Small tables with named rows and columns. After each table, cells are looked up by row and column.

viv =
|  | nubetik | ror | kazar | furu | muve | lovutez |
|---|---|---|---|---|---|---|
| muvo | 1.931 | 3.339 | -0.252 | 5.572 | -3.321 | -2.893 |
| mog | 2.144 | 1.825 | -0.202 | 5.358 | -5.069 | -3.528 |
| lak | 3.076 | 2.339 | 3.168 | -0.113 | 7.703 | 6.998 |
| ves | 0.564 | -3.677 | 5.647 | -1.042 | 2.108 | 4.264 |
| bokaneb | 0.378 | -2.222 | 2.878 | 2.953 | -4.772 | -2.337 |

What is the muve of lak in viv? 7.703
What is the lovutez of bokaneb in viv? -2.337
What is the lovutez of ves in viv? 4.264
What is the lovutez of mog in viv? -3.528
What is the lovutez of muvo in viv? -2.893
What is the kazar of muvo in viv? -0.252
What is the ror of mog in viv? 1.825
What is the ror of ves in viv? -3.677
What is the nubetik of lak in viv? 3.076
What is the kazar of ves in viv? 5.647
What is the kazar of mog in viv? -0.202
What is the furu of muvo in viv? 5.572
What is the muve of ves in viv? 2.108
What is the furu of bokaneb in viv? 2.953

buk
|  | gigamun | narifi | momit | rem | pavaro | toze |
|---|---|---|---|---|---|---|
| razup | 462 | 439 | 523 | 789 | 362 | 482 |
| labo | 370 | 461 | 445 | 590 | 93 | 292 |
| vakif | 246 | 244 | 445 | 453 | 559 | 359 |
| ded | 386 | 361 | 457 | 265 | 660 | 470 |
| teg | 429 | 405 | 580 | 286 | 633 | 538 |

ded, momit: 457
labo, toze: 292
razup, pavaro: 362
vakif, momit: 445
teg, gigamun: 429
razup, toze: 482
vakif, narifi: 244
labo, momit: 445
ded, rem: 265
labo, gigamun: 370
razup, rem: 789
teg, toze: 538
labo, rem: 590
razup, momit: 523
labo, pavaro: 93

lufer
fields: damuvel, nurav
sezoma: [-8, -11]
zal: [53, -42]
zatud: [-32, 54]
vuligak: [3, -25]
taruf: [-49, 30]
vibala: [29, -62]
nanonev: [-78, 36]

nurav of zatud is 54
nurav of taruf is 30
nurav of sezoma is -11
nurav of vibala is -62
damuvel of zal is 53
nurav of vuligak is -25
damuvel of sezoma is -8
nurav of nanonev is 36
Row with the largest nurav: zatud

zufi =
         nomiza  salumar  kebomas
vub         186      155      188
parofam     203      214      159
doz         141       76      204
nus          72      193      206
rit         180      249      172
pap         184      130      194
gevuz       175       95      228
zugogap     127      209      207
lotigo      164      133      199
nore        143      193      178
bim          29      240      228
kotut       152      211      221
dom         149      215      198

kebomas of doz: 204
kebomas of bim: 228
salumar of vub: 155
salumar of rit: 249
salumar of dom: 215
nomiza of pap: 184
salumar of lotigo: 133
kebomas of dom: 198
nomiza of lotigo: 164
nomiza of kotut: 152
salumar of pap: 130
kebomas of nus: 206
nomiza of nore: 143
salumar of nore: 193
kebomas of vub: 188
kebomas of gevuz: 228
kebomas of nore: 178
kebomas of lotigo: 199
Row with the largest nomiza: parofam

remu
cols = pogotu, tuk, muf, lin
koso: [-29.936, 8.779, -1.158, -2.911]
panisoz: [12.589, 4.966, -41.391, 38.147]
gad: [15.048, 14.722, 59.153, -23.734]
nez: [13.925, -37.111, 2.040, 35.172]
zugelel: [-31.438, 81.630, 76.416, -5.066]
lovi: [1.334, -7.551, -5.778, 33.157]
mav: [-20.780, 23.633, 4.857, 18.032]
sosab: [26.641, 41.653, 9.136, -25.965]
tov: [-2.559, -4.659, 44.522, -59.290]
dek: [15.251, 25.933, 6.335, 76.045]
foraz: [29.747, -3.294, -32.344, 22.823]
tum: [11.644, 5.240, 38.427, -44.881]
tar: [-24.456, -8.289, 8.817, 53.270]
suv: [16.008, 15.119, 22.246, 2.739]

gad, muf: 59.153
suv, muf: 22.246
zugelel, pogotu: -31.438
tar, muf: 8.817
tov, tuk: -4.659
nez, muf: 2.040
gad, lin: -23.734
tar, pogotu: -24.456
tar, tuk: -8.289
lovi, tuk: -7.551
zugelel, lin: -5.066
koso, muf: -1.158
nez, lin: 35.172
zugelel, muf: 76.416
sosab, muf: 9.136
mav, tuk: 23.633
gad, pogotu: 15.048
lovi, lin: 33.157
dek, pogotu: 15.251
Row with the largest lin: dek

Table kekuv
fields: timoz, gogorid, doz, zat, detude, gigal, gagu, zimoz, mus
vam: [-40, -28, 30, -66, -34, -44, 23, -70, -47]
gemaso: [28, 44, -9, -12, -57, -72, 35, 2, -10]
kovomo: [-42, -17, 71, -65, 1, -24, 20, -97, -50]
ledob: [-10, -54, 0, 30, 49, 25, -24, 19, 38]

What is the gogorid of ledob in kekuv? -54
What is the doz of gemaso in kekuv? -9
What is the gagu of gemaso in kekuv? 35
What is the zat of gemaso in kekuv? -12
What is the gagu of vam in kekuv? 23
What is the zimoz of vam in kekuv? -70
What is the doz of ledob in kekuv? 0
What is the zat of vam in kekuv? -66
What is the mus of vam in kekuv? -47
What is the gigal of ledob in kekuv? 25
What is the gigal of kovomo in kekuv? -24
What is the detude of kovomo in kekuv? 1
What is the zimoz of ledob in kekuv? 19
Which row has the largest gagu? gemaso

sib =
,larugu,nes,rut,vunefez,zupupob,dab,zol,sav,sotog
dum,120,149,252,165,184,56,179,185,128
banoreb,217,251,198,134,202,224,180,169,191
disem,121,138,128,208,117,213,224,198,191
meven,187,148,180,234,192,139,203,240,87
midesu,228,111,197,58,154,212,209,251,248
gamu,133,224,210,81,56,125,246,202,94
numosi,129,167,128,146,233,243,225,132,95
lof,57,196,134,80,55,169,51,210,250
kasurer,96,108,78,91,186,113,175,151,197
pida,125,136,187,251,114,63,163,216,50

dab of meven = 139
larugu of disem = 121
larugu of dum = 120
sotog of kasurer = 197
zol of banoreb = 180
nes of numosi = 167
vunefez of kasurer = 91
vunefez of lof = 80
sav of lof = 210
sav of banoreb = 169
larugu of meven = 187
sav of midesu = 251
rut of meven = 180
vunefez of dum = 165
dab of dum = 56
larugu of pida = 125
zol of kasurer = 175
Which row has the largest rut? dum

ref
           gev  sakidud  zinuza  tazopas    deg    pom  kebaz    ran   povo    fuf
zuzuver   -936    -1372   -2496     4316  -5076  -3781  -3571    482  -4904   1075
goz       1729     2436    1779    -3853   -322  -8937   5644   1855   1789  -1134
kig       5513    -3182     405     1133   2756  -7517   1109  -1404  -4448   2893
tad       4300     1195   -2558     6894  -9032  -3193   2252   1278   2795  -2099
fet      -4161    -1247    1229      350   -971  -4837   2760   6539  -3923   -146
kel      -3516    -4691    1907     5147   -189    709  -2252   1368  -7043   2414

goz, sakidud -> 2436
kig, zinuza -> 405
zuzuver, gev -> -936
kel, fuf -> 2414
goz, kebaz -> 5644
kig, kebaz -> 1109
tad, fuf -> -2099
tad, kebaz -> 2252
kig, pom -> -7517
tad, deg -> -9032

kof
        batunub    fik    miv    nas  sazabi
vub        39.2    4.3  -57.0   91.6    51.0
kifa       -0.6   56.2   54.0   21.6    35.6
nup        75.6   13.7   46.8   45.6    46.2
dusu       39.5   -1.1   35.1  -21.2    24.8
rasaza     38.4   46.4   32.5   26.2    19.3
nam        69.5   -0.4   67.9  -49.4    39.1
zuz        99.9   51.3   56.6   85.4    40.4
mivesu     67.9  -38.5   20.1  -38.9    36.9
mer        23.3  -15.0  -15.5  -46.5    58.6
sor         1.0   53.3   15.7   28.8    49.7

dusu, batunub: 39.5
zuz, batunub: 99.9
dusu, nas: -21.2
sor, batunub: 1.0
mer, nas: -46.5
zuz, sazabi: 40.4
sor, fik: 53.3
Row with the largest batunub: zuz

Table vabaz
|  | dat | tufoli | suzude | tek |
|---|---|---|---|---|
| vinav | 48.10 | 52.48 | 22.12 | 44.80 |
| saro | 41.98 | 62.39 | 45.21 | 48.95 |
| gar | 76.30 | 55.70 | 82.29 | 47.30 |
| vizutog | 34.24 | 77.46 | 40.42 | 85.39 |
| nad | 59.43 | 67.92 | 73.05 | 71.11 |
| zas | 54.03 | 67.99 | 64.42 | 62.21 |

nad, tek -> 71.11
gar, tufoli -> 55.70
zas, dat -> 54.03
zas, tufoli -> 67.99
nad, tufoli -> 67.92
saro, suzude -> 45.21
zas, tek -> 62.21
nad, dat -> 59.43
saro, dat -> 41.98
vizutog, tek -> 85.39
vinav, tek -> 44.80
vizutog, dat -> 34.24
vizutog, tufoli -> 77.46
saro, tufoli -> 62.39
zas, suzude -> 64.42
vinav, dat -> 48.10

